0: tensor([510, 583, 592, 370, 471, 668, 581, 509, 410, 516, 596, 457, 302, 527, 606, 648])
1: tensor([398, 620, 484, 629, 559, 581, 791, 422, 673, 664, 524, 667, 580, 585, 278, 564])
2: tensor([272, 749, 599, 187, 732, 300, 506, 627, 685, 382, 392, 685, 288, 528, 467, 468])
3: tensor([482, 431, 608, 295, 597, 515, 508, 399, 515, 219, 585, 751, 639, 875, 190, 629])
4: tensor([693, 486, 444, 381, 438, 447, 420, 438, 494, 410, 521, 521, 532, 623, 334, 698])
5: tensor([645, 483, 455, 705, 401, 529, 509, 518, 415, 367, 524, 215, 524, 415, 672, 460])
6: tensor([333, 529, 565, 557, 750, 534, 582, 574, 375, 305, 598, 524, 646, 766, 285, 501])
7: tensor([199, 606, 705, 417, 325, 589, 426, 483, 539, 662, 516, 542, 567, 730, 432, 566])
8: tensor([517, 524, 359, 626, 355, 638, 543, 650, 489, 597, 339, 362, 593, 450, 634, 405])
9: tensor([389, 580, 531, 527, 512, 471, 498, 501, 498, 491, 453, 532, 395, 438, 358, 373])
10: tensor([533, 672, 369, 488, 602, 433, 446, 519, 497, 552, 536, 427, 659, 367, 485, 485])
11: tensor([417, 560, 620, 409, 453, 478, 428, 475, 562, 439, 625, 581, 403, 683, 503, 650])
12: tensor([617, 625, 342, 317, 731, 409, 654, 480, 524, 354, 356, 710, 449, 350, 461, 491])
13: tensor([535, 525, 343, 578, 401, 611, 531, 609, 491, 512, 355, 336, 573, 449, 635, 396])
14: tensor([546, 444, 495, 542, 391, 441, 474, 542, 609, 751, 423, 370, 409, 243, 795, 333])
15: tensor([399, 250, 583, 433, 593, 708, 402, 516, 308, 416, 691, 563, 442, 693, 613, 708])
16: tensor([569, 552, 566, 559, 482, 465, 727, 440, 376, 373, 511, 422, 581, 561, 398, 326])
17: tensor([532, 442, 374, 571, 381, 397, 527, 509, 749, 789, 424, 525, 459, 319, 621, 217])
18: tensor([644, 374, 464, 581, 449, 460, 574, 412, 515, 517, 473, 729, 511, 596, 494, 638])
19: tensor([383, 528, 427, 537, 653, 460, 416, 572, 522, 471, 470, 441, 564, 301, 305, 524])
20: tensor([147, 557, 538, 309, 545, 570, 420, 425, 490, 543, 513, 347, 427, 521, 455, 311])
21: tensor([622, 547, 478, 547, 216, 522, 574, 493, 639, 578, 379, 428, 423, 488, 677, 383])
22: tensor([572, 571, 658, 648, 451, 829, 276, 448, 144, 406, 726, 423, 699, 729, 509, 951])
23: tensor([579, 558, 544, 578, 474, 459, 435, 605, 396, 528, 499, 408, 562, 462, 463, 456])
24: tensor([597, 448, 473, 382, 671, 506, 415, 429, 323, 365, 526, 637, 393, 506, 437, 591])
25: tensor([423, 714, 514, 527, 376, 554, 407, 611, 553, 651, 492, 332, 496, 433, 558, 686])
26: tensor([474, 495, 422, 507, 392, 392, 561, 520, 522, 488, 495, 435, 580, 577, 493, 348])
27: tensor([603, 547, 590, 699, 298, 545, 370, 390, 492, 852, 526, 655, 368, 286, 502, 500])
28: tensor([291, 494, 481, 548, 713, 478, 503, 488, 569, 610, 422, 577, 703, 463, 219, 505])
29: tensor([161, 549, 702, 502, 293, 601, 381, 490, 533, 716, 469, 567, 545, 695, 487, 571])
30: tensor([528, 444, 546, 293, 619, 369, 597, 457, 649, 322, 534, 476, 311, 790, 645, 517])
31: tensor([281, 530, 543, 451, 563, 465, 504, 518, 605, 472, 571, 424, 450, 651, 615, 391])
32: tensor([561, 554, 571, 256, 474, 437, 610, 550, 427, 410, 552, 678, 460, 567, 466, 595])
33: tensor([780, 326, 474, 526, 312, 532, 570, 415, 442, 511, 619, 396, 328, 470, 673, 684])
34: tensor([442, 639, 495, 354, 835, 492, 578, 550, 352, 147, 623, 619, 454, 777, 213, 728])
35: tensor([244, 621, 532, 444, 477, 484, 436, 504, 490, 580, 432, 486, 462, 563, 454, 376])
36: tensor([375, 500, 613, 394, 550, 464, 431, 468, 561, 452, 665, 589, 487, 691, 495, 664])
37: tensor([371, 559, 536, 442, 478, 411, 457, 456, 678, 549, 352, 553, 650, 544, 448, 486])
38: tensor([431, 347, 599, 466, 379, 604, 459, 437, 425, 697, 722, 431, 283, 580, 483, 652])
39: tensor([343, 668, 533, 482, 475, 481, 715, 475, 443, 478, 500, 474, 533, 526, 454, 247])
40: tensor([430, 329, 516, 414, 552, 474, 518, 388, 521, 551, 566, 548, 321, 499, 745, 544])
41: tensor([576, 600, 436, 693, 483, 736, 405, 607, 284, 405, 571, 497, 667, 628, 361, 684])

tensor([621, 543, 621, 639, 306, 508, 370, 477, 525, 839, 484, 675, 432, 306, 478, 498]) 27 23 17
tensor([498, 380, 479, 545, 505, 448, 432, 525, 333, 348, 543, 405, 492, 355, 470, 379]) 23 9 26
tensor([505, 559, 578, 500, 101, 483, 415, 591, 662, 546, 404, 186, 307, 644, 868, 232]) 21 14 13
tensor([399, 446, 461, 519, 754, 605, 440, 583, 359, 423, 515, 415, 601, 470, 390, 650]) 19 24 6
tensor([395, 678, 523, 375, 773, 507, 515, 548, 348, 225, 683, 609, 449, 704, 266, 687]) 34 6 24
tensor([515, 459, 471, 552, 471, 504, 520, 381, 570, 541, 617, 496, 459, 531, 614, 520]) 40 26 18
tensor([815, 293, 507, 534, 361, 538, 541, 400, 431, 534, 564, 406, 303, 500, 656, 643]) 33 40 18
tensor([694, 348, 482, 553, 406, 561, 364, 392, 455, 443, 631, 436, 539, 658, 665, 719]) 33 4 18
tensor([331, 566, 480, 529, 687, 469, 412, 552, 534, 501, 530, 451, 570, 380, 313, 556]) 19 28 10
tensor([347, 786, 588, 467, 539, 425, 468, 456, 641, 455, 438, 588, 733, 692, 414, 656]) 37 36 11
tensor([607, 465, 429, 469, 472, 581, 328, 442, 485, 448, 539, 524, 582, 497, 546, 806]) 4 18 24
tensor([553, 441, 496, 580, 503, 389, 725, 393, 698, 471, 430, 573, 531, 566, 551, 372]) 26 18 37
tensor([376, 555, 533, 389, 433, 405, 447, 482, 690, 551, 324, 591, 686, 513, 460, 498]) 37 35 26
tensor([582, 540, 444, 407, 560, 566, 406, 465, 299, 286, 664, 213, 270, 569, 629, 607]) 0 5 24
tensor([503, 485, 487, 556, 373, 452, 515, 549, 633, 734, 386, 378, 448, 335, 703, 343]) 14 17 21
tensor([559, 578, 355, 495, 418, 437, 687, 569, 674, 754, 320, 445, 536, 194, 470, 36]) 17 14 21
tensor([356, 524, 471, 531, 663, 516, 401, 511, 545, 510, 505, 418, 546, 352, 343, 561]) 19 28 10
tensor([582, 596, 581, 548, 526, 401, 705, 493, 432, 398, 539, 414, 588, 549, 415, 255]) 16 39 26
tensor([609, 423, 509, 407, 644, 483, 398, 488, 349, 330, 555, 610, 460, 497, 416, 579]) 24 4 32
tensor([548, 505, 530, 617, 712, 367, 508, 569, 343, 273, 716, 284, 356, 358, 701, 574]) 5 23 24
tensor([595, 528, 312, 443, 412, 410, 661, 616, 665, 761, 345, 442, 528, 213, 465, 56]) 17 14 13
tensor([603, 467, 453, 425, 662, 466, 426, 418, 358, 349, 552, 618, 387, 532, 434, 558]) 24 4 32
tensor([512, 514, 521, 637, 714, 373, 414, 591, 417, 234, 721, 239, 399, 383, 726, 560]) 5 23 31
tensor([421, 452, 479, 468, 701, 673, 389, 579, 416, 380, 497, 422, 576, 449, 431, 624]) 19 24 23
tensor([430, 481, 408, 544, 378, 381, 515, 533, 535, 549, 496, 414, 636, 537, 485, 387]) 26 23 37
tensor([496, 363, 642, 374, 633, 482, 564, 366, 490, 252, 603, 783, 597, 843, 184, 637]) 3 34 6
tensor([529, 585, 565, 554, 501, 434, 639, 474, 400, 402, 541, 410, 594, 527, 410, 216]) 16 39 26
tensor([542, 406, 444, 494, 505, 598, 690, 517, 391, 583, 519, 668, 417, 595, 527, 418]) 18 26 32
tensor([622, 423, 451, 571, 379, 393, 410, 517, 558, 563, 471, 622, 431, 382, 619, 596]) 18 23 40
tensor([505, 394, 493, 595, 549, 612, 416, 477, 222, 325, 701, 380, 585, 593, 398, 647]) 41 15 24
tensor([700, 350, 486, 534, 458, 563, 326, 402, 459, 445, 632, 451, 542, 632, 701, 733]) 33 4 15
tensor([627, 386, 453, 367, 617, 441, 516, 459, 488, 381, 505, 602, 343, 521, 527, 507]) 24 32 40
tensor([632, 666, 320, 377, 692, 423, 638, 488, 513, 326, 374, 679, 467, 365, 465, 490]) 12 24 32
tensor([548, 364, 444, 532, 444, 624, 653, 556, 433, 595, 504, 667, 453, 558, 521, 455]) 18 26 9
tensor([531, 411, 519, 542, 383, 440, 363, 407, 618, 640, 559, 503, 523, 523, 698, 638]) 40 18 11
tensor([588, 456, 480, 551, 528, 481, 391, 549, 399, 318, 538, 391, 485, 350, 456, 369]) 23 5 9
tensor([429, 484, 456, 493, 346, 348, 510, 513, 592, 503, 499, 466, 611, 566, 449, 358]) 26 37 35
tensor([517, 669, 451, 444, 571, 463, 343, 638, 409, 291, 537, 382, 449, 574, 385, 507]) 23 9 10
tensor([409, 619, 513, 415, 382, 403, 454, 535, 652, 581, 314, 611, 659, 508, 475, 558]) 37 35 26
tensor([602, 604, 547, 584, 515, 436, 637, 476, 413, 407, 539, 461, 650, 527, 500, 303]) 16 26 39
